Here are some points:
[-14  39 -24  21  18  30   8 -35  -1  -9 -24   0  46 -22  -8  18  10 -12
 -36 -14   1 -12   4 -13]
[-17 -36  38   7  20   7 -26  11  -4  -7   5   5  13  -4  15  -9  13 -11
  -8 -22 -41  13 -25   7]
[ 22 -20  34  -4  51 -13 -26   0  18  -9  50  35  10  -2 -23   1  22  16
   3  10 -13  -9 -35 -16]
[-17  -8  -7 -16  -9 -16 -41   4 -57  20 -63  18  32  -9 -21 -46 -12  16
  65  -8 -12  13  19 -15]
[  6 -39 -25   7  15 -24  -7   7   5  -8  16   3  29  17   1  19  11  -4
  -1  -8 -16   6  -5  -5]
[ 107   -6 -127   94  -14   51   55   76  127  127  -29   29   53  -15
   26   25 -127   64  127   59  127   45   40   79]
[ 29  -3   7  13 -58 -21  15   3 -28   9   4  35 -14 -44  62  65  -7   4
 -18  44  13  16  -3 -10]
[ 13  16  16  -7  -9   3  25 -21  -2 -11  21   3 -74   9  -3  -8   5 -20
   8  -2  13 -17  19  -7]
[  7 -37 -25 -59  18 -22  -9  25  35  35  38  11  20  48  11 -18   4 -13
   6  -7   7 -13  37  -8]
[-15  45 -23  32  22  36   0 -38   7  -8 -36  -6  36 -23  -7  11   5  -8
 -41 -31   3   2 -18  12]
[-127  127 -127  -94  127 -106   47  127   36   56  -97  -18  127  -58
  127   -8   15   74  -82  127   38 -127  127   49]
[-10 -23  -4 -26   0 -11 -34  -1 -54  23 -62  22  40 -13 -22 -35 -15  23
  64  -3  -6   3  20 -18]
[-127   89  -52   34    0  -12    3   13  -43  -25   27  -30  -46   86
    0   95   68   72  -88   42  -92  -21  -24   66]
[  6 -60  13   0  25  -3  -2  19  23   4  -9   0 -12 -26  26 -16   1  -6
   2 -14 -17   5 -32   5]
[-43  32 -23   4 -14  -9   7  34   6  28  -6 -16  24   7  32  13  14   4
  26  27  25 -28   2 -13]
[  9 -32  32 -28  44 -30 -12   0 -11  16  -6  43   3  13  14  27  10  14
  10 -14 -18 -12   2  17]
[ 10  -6  21 -37 -42 -35 -32  19   0  -1  -8  32   1  -5  55  15 -15   6
 -26  66 -12 -30   3 -33]
[-21 -13 -10 -26  -2 -15 -37   1 -54  23 -54  13  27  -2 -22 -39 -10  36
  65  -1  -3  20  24 -12]
[  6 -10  11   3   2 -20  22 -15  10  36   4 -26 -40 -16  49 -50 -17  -8
  -5 -11  27 -10 -10  46]
[-38 -67 -25  47  33  26   4  50   3 -66 -49  55  51  15 -14  -8  17  51
 -41 -31  20  36 -38 -60]
[-15 -17 -11 -14  -6  -6 -30  -2 -40  20 -53   6  35 -19 -27 -31  -6  28
  50 -18  -2  15  12  -4]
[-29 -51 -16   4  12   9 -10  25   6 -15 -18  34  27   4 -22  12   8  35
 -13  -2   8  11 -28 -25]
[ 13  -2  11  20 -60 -15  12   1 -37   7   5  39  -6 -43  48  57   9  -2
 -15  34   6  27   1 -16]
[  6 -23   4 -10  -3 -27  25  -8  -3  51  16 -30 -47 -23  51 -68 -18  -9
 -19  -4  15   2  -6  65]
[-14 -27  -6  35  45  36 -17 -20   1 -52 -56  29  41 -25 -13   1  42 -10
 -41 -62 -50  -4 -47  14]
[-16  47 -25  34  24  37  -1 -39   7  -8 -39  -6  42 -25  -7  13   6  -6
 -44 -33   2   3 -20  14]
[  7 -53 -22 -66  16 -27   1  27  41  40  51   9  12  42   4 -13  -9 -13
  11  10  13 -15  51   1]
[  1  23  18  -4 -10  23  10 -32  10  -1  11  -4 -65   9  -5  -8  -4 -21
  22   7  24 -25  23   1]
[-26 -50 -15   6  11  11  -8  25   9 -15 -17  30  28   3 -20  11   9  33
 -15  -3   7  12 -32 -26]
[ 13  27  18   9 -18   3  20 -31   1 -22  12 -11 -69  -4  -6 -19  -4 -24
  20   1  10 -17  29 -14]
[ 17  13 -21  25 -25 -17 -20  24  87  27  27 -12  27  17 -55  77 -21  14
  32  22  50  20   5  -7]
[-17  -5 -12 -22  -6 -12 -41   4 -53  38 -71   9  45 -18 -32 -51 -25  28
  62 -18  -4  13  32  -9]
[ 10  20   6  -2 -18  12  28 -13   7 -12  18  -2 -61   1  -4  -3  10 -28
  31  -5   9 -32  22 -12]
[-15 -24  -9 -22   3 -21 -34  -1 -51  22 -55  12  48 -14 -17 -44  -8  22
  78  -9 -13  11  21  -9]
[ 15 -41 -26  10  18 -34 -13  22   5 -26   6   5  32  27 -10  28   3  -8
   5   5 -22  22   6  -4]
[ 10  16  23  -2 -20   5  16 -10   8  -6  11 -12 -55  19   1 -14  -5 -22
  19  -3  18 -13  19 -13]
[ -3 -28  51 -23  54 -38   1 -18 -10   2  28  27  -9   4 -31   8  51  23
 -34 -17 -52  -5  12  28]
[  63   23   26  124  -19  -82   -8  -70   15    5    4 -116  -45   13
   -9   -8   41   45  -79  -74   89  106   43  127]
24 more points follow, each with its number after it:
[ 20  -6  15   9 -65 -26   8   2 -27  -3  -1  38  -7 -32  51  68  -3   1
 -10  40  19  26   3  -9] 0
[ 25 -21  61 -31  44 -14 -21 -36 -19   5  15   2 -32 -19 -28 -12  25  19
  10 -20   0 -14  10  21] 1
[ 22  17   7   8  23  29   9   1 -18   0 -25 -55  28   2 -15 -31 -23  18
  -9  25 -13  35  -5  -9] 2
[  5  -4  53 -22  28 -11 -23 -14 -11  19  11  -8 -16  -6 -27 -11  25  17
  -2 -25  -9   4  10  20] 3
[ 17  25  44 -24 -29 -33 -30   2 -39  19   4 -24 -35  17   6   3  19 -10
 -43  10  20  -1  32  -9] 4
[-17 -10  -8 -11  -5 -18 -38   4 -57  28 -65  14  29 -10 -18 -51 -11  20
  65 -10  -8  14  20  -7] 5
[-20  -4  11 -58  57  49  -5 -15  45   5 -20  21   0 -28   1 -29  45  -6
 -49 -50 -23 -29 -15  23] 6
[ 11  31  42 -30 -35 -24 -25  -5 -48  28  17 -25 -37   9  -6  16   7  -8
 -38  13  21  12  29  -5] 7
[-111   70  -41   35   -6   -1    0   22  -23  -23   28   -3  -34   76
    5   76   44   45  -66   47  -75  -22  -20   52] 8
[-17  -5  -4 -50  41  57  -8 -16  44   3 -18  19  15 -15   5 -31  48 -17
 -34 -52 -16 -24 -20  18] 9
[ 29 -24   1  -1   7 -11   5 -23   1 -25  28  40 -25 -10  -1 -12  -4 -15
  31   8 -28 -27  25  -6] 10
[ -4 -19   8  40  41  37 -12 -13  -2 -40 -37  15  35 -30 -17  16  32 -13
 -34 -59 -36   1 -48  29] 11
[ 84 -35  22   3  -6  38  46 -14  24   1  -4 -67  55  -3  -5  -4 -29 -19
  18  -4  -3  20  -1  21] 12
[ 10 -15  12   6  -4 -21  19  -4  -3  36   5 -27 -52 -17  46 -55 -25  -1
 -14  -7  26  10  -9  38] 13
[ 18  21  19  -6  -7   6  16 -13  -2  -4  15   6 -56   8   4 -11   0 -25
  14  -1  14 -20  23 -13] 14
[ -1 -17   6   3  -4 -18  12  -2  12  39  11 -32 -34 -17  42 -48 -15  -2
 -18  -6  21  -7 -15  48] 15
[ -2 -22  11  37  42  42  -8 -17  -8 -42 -41  12  34 -31 -11  10  31 -16
 -35 -61 -41   0 -50  30] 16
[  6  -3 -57   9 -14 -23   1  12   9  22  10 -16  52  32   7  21 -16  -5
   4   9  32   2  36 -29] 17
[-28  27 -24  13   8  35   1 -17  15  -6 -30   6  31 -28  -5  21   6 -13
 -15 -21  11   2  -8   1] 18
[-49 -92 -44  62  40  29  -5  64   0 -89 -73  69  56  16 -46 -27  15  62
 -52 -27  16  38 -44 -88] 19
[ -28   49    6   38   18   -3   24   23  -21   18  -18  -19   -1   70
   23  -19  -28   63   11   10    9    6   28 -112] 20
[ -6 -40  -1 -14   0   1   7  11  39  17  -1  18 -19 -16  46 -18 -15  32
   6   7  15   8 -26 -11] 21
[-26  38  51  -8 -14  22 -41 -24 -46  18  44 -44 -33   6 -37  16   2 -12
  47  -4  -1  14 -10  -1] 22
[-13  -9  -3 -22  -1  -9 -32  -7 -41  26 -50   9  35 -14 -17 -33  -1  19
  50  -6   2   8  10 -12] 23
Which of these numbered points is nearest to each point below, looking only along the 3 directions in which the first points spread most? Its number follows each.
[-115   68  -32   29   -2  -10    9    5  -20  -23   25  -24  -30   62
    4   83   48   54  -57   39  -73   -7  -24   52] > 8
[  9  -9  12   1  -4 -19  25  -6   6  30  13 -23 -44 -12  40 -54 -22 -14
 -15  -7  22   2  -2  44] > 13
[ 13 -31  39 -32  62 -19 -28  -6 -13   7  -1  34  -4   6   6  13  10  -3
  11 -18 -22  -6  -3   1] > 9
[-15 -17 -11 -17  -9  -8 -32  -1 -42  25 -54   4  35 -18 -28 -33  -8  30
  56 -16   1  15  16  -6] > 23
[ 80 -31  22   3  -6  37  44 -15  22   1  -3 -64  49  -1  -5  -5 -28 -19
  18  -3  -2  17   0  19] > 12
[ 21  -8  16   8 -69 -28   8   3 -30  -2  -2  40  -4 -35  55  73  -3   3
 -12  43  20  29   1  -9] > 0
[ 35   3 -20 -25  17 -26  14  35  24 -43  50  -1 -37  33  11  78 -11  46
  -9  33  32   2  -6   9] > 15
[-101   57  -27   23   -3  -19    8   12  -19  -21   22  -15  -26   61
    7   70   35   47  -43   20  -49  -16  -23   56] > 8
[ 24 -39 -27  11  14 -35 -10  13  10 -12  15  -2  21  22   6   5   2 -14
  12  -3  -6   7   4  -6] > 2
[ -4 -17  -9  19  62  39 -14 -13  -1 -55 -42  23  40 -22  -8  -1  30 -12
 -44 -55 -36  -5 -48  24] > 11
[  7  -1 -59   8 -19 -27   1  13   9  27  14 -18  53  36   8  22 -19  -4
   7  14  37   2  41 -32] > 17
[-15  -9  -6 -22  -4  -9 -32  -7 -43  28 -56   7  37 -15 -16 -35  -2  18
  53  -7   3   9  12 -12] > 23
[-127   83  -48   34    3  -11    2   12  -41  -26   23  -26  -41   79
    0   90   66   68  -85   37  -89  -19  -26   63] > 8
[-31 -17  -6 -22  -8 -12 -49   8 -56  28 -61  19  38 -15 -16 -50 -12  25
  63 -13  -7   0  22  -7] > 5
[ 12  29  41 -27 -37 -24 -23  -5 -47  26  16 -22 -35   6  -3  19   7  -8
 -37  14  21  12  27  -5] > 7
[ -3 -20 -19  24  49  37 -15 -21   0 -29 -44  14  24 -24 -11   4  28 -14
 -36 -45 -39   3 -43   7] > 11
[ 59 -18  15  -8  -8  30  36  -6  23  -9  -4 -64  41   5  -6  -4 -27 -16
  21  -4   1  15  -8  16] > 12
[ 35 -15  -1  -7  -2  -7   2 -24   6 -13  22  32 -22   1 -13  -8  -7  -2
  20   4 -30 -21   9  -7] > 10
[-15  45 -29  35   6  45  -2 -27   7 -26 -34   6  43 -29   1  29   3 -20
 -24 -29 -11  -2   8  -2] > 18
[ -46  -85  -39   50   28   30   -3   58   -1 -100  -56   69   53   11
  -47  -37    5   43  -59  -21    6   40  -40  -97] > 19
[ 32  -6 -33  -9 -79 -26 -28  25  22  47  13 -10  37   8   4  52 -16   1
  22  68   8   3  41  -8] > 17
[ -8 -40  22   2  11  16 -12   1   5  -5  11  15   9   0  -1 -15  12  -1
 -16 -20 -43   8 -22  -8] > 1
[-10 -24  45 -27  62 -41 -11  -6 -18   0  23  24  -7  16 -24  22  37  33
 -17 -14 -51 -10   6  21] > 6
[  3 -17  54 -28  40 -11 -10 -32 -11   1   4   3 -29 -15 -25 -13  20  16
  15 -28   3  -3  13  20] > 1
[-16  40 -29  33   7  43  -2 -24   7 -26 -33   7  42 -27   0  28   4 -17
 -24 -28 -10  -1   5  -3] > 18
[-21 -12 -15 -29   4 -17 -30   1 -58  19 -56  12  34 -20 -37 -44  -8  26
  72 -14   2   4  16   3] > 5
[  5 -11  10   3   3 -22  22 -14  11  39   4 -28 -39 -18  52 -52 -18  -7
  -6 -12  28  -9 -12  49] > 15
[  6 -53 -23 -67  20 -26  -4  29  44  45  51  10  11  44   5 -13  -6 -11
   9   6  18 -20  55   2] > 17
[ 12  13  60 -27 -31 -23 -32   8 -38  15  15 -29 -27   3  -3   5  16  -5
 -29  26  28   3  30  -6] > 7
[-19 -11 -15 -27   3 -16 -28   2 -54  17 -50  13  31 -18 -34 -41  -8  24
  70 -12   0   2  14   0] > 5
[-16 -13  -7 -19  -2  -7 -30  -3 -40  23 -55  10  37 -14 -16 -34  -1  20
  48  -8   5   9   9 -15] > 23
[  9 -54   8   0  16 -13  -7  10  12  -5  -9   6  -5 -29  30 -12  -2 -17
   6  -1 -30  10 -37   0] > 10
[-72  36 -20   8 -10  -8  -3   5  -6 -10  27   4 -24  34   5  52  30  18
 -14  27 -31  -1 -22  22] > 4
[ 67 -10  12   0 -20  25  24  -2  14  -5  -4 -74  55   0  -4  -4 -29 -10
  25   9  -5  22 -24  21] > 12
[  7 -56  13   1  23  -3  -1  17  21   4  -7   0 -15 -24  24 -16   2  -8
   2 -13 -15   3 -29   5] > 10
[ 27  -3 -11 -17   9 -24   9  19  22 -41  46   1 -22  24   6  77 -13  46
  -5  21  43  -7  -4   7] > 15
[ -1 -17   7   3  -6 -22  15  -2  12  44  14 -35 -38 -17  45 -52 -17  -2
 -17  -3  24  -8 -13  50] > 15
[ -6 -38  -1 -12   0   3   8  12  39  15  -2  15 -16 -15  44 -20 -15  32
   4   7  15   9 -28 -12] > 21
[-44 -70 -27  50  36  25   3  53   2 -70 -52  62  51  16 -15  -8  19  54
 -44 -33  21  37 -39 -65] > 19
[ 50 -12  29   1  -8  36  31  -2  12  -1  -6 -67  44  -8 -10  -3 -29 -13
  21  -9  -8  28 -16  22] > 12
[-122   73  -33   29   -6  -12   11    7  -21  -22   29  -27  -34   68
    5   88   49   57  -58   44  -74   -7  -23   54] > 8
[-21  -7   2 -42  35  44 -12 -18  28   7 -13  32   2  -9   2 -14  45 -12
 -34 -41  -9 -21 -25  14] > 9
[-62   8 -33  46 -17  52 -48  25 -45 -20  29  25  36   5 -48  21  -8  52
  66  20  22  21 -41 -70] > 23
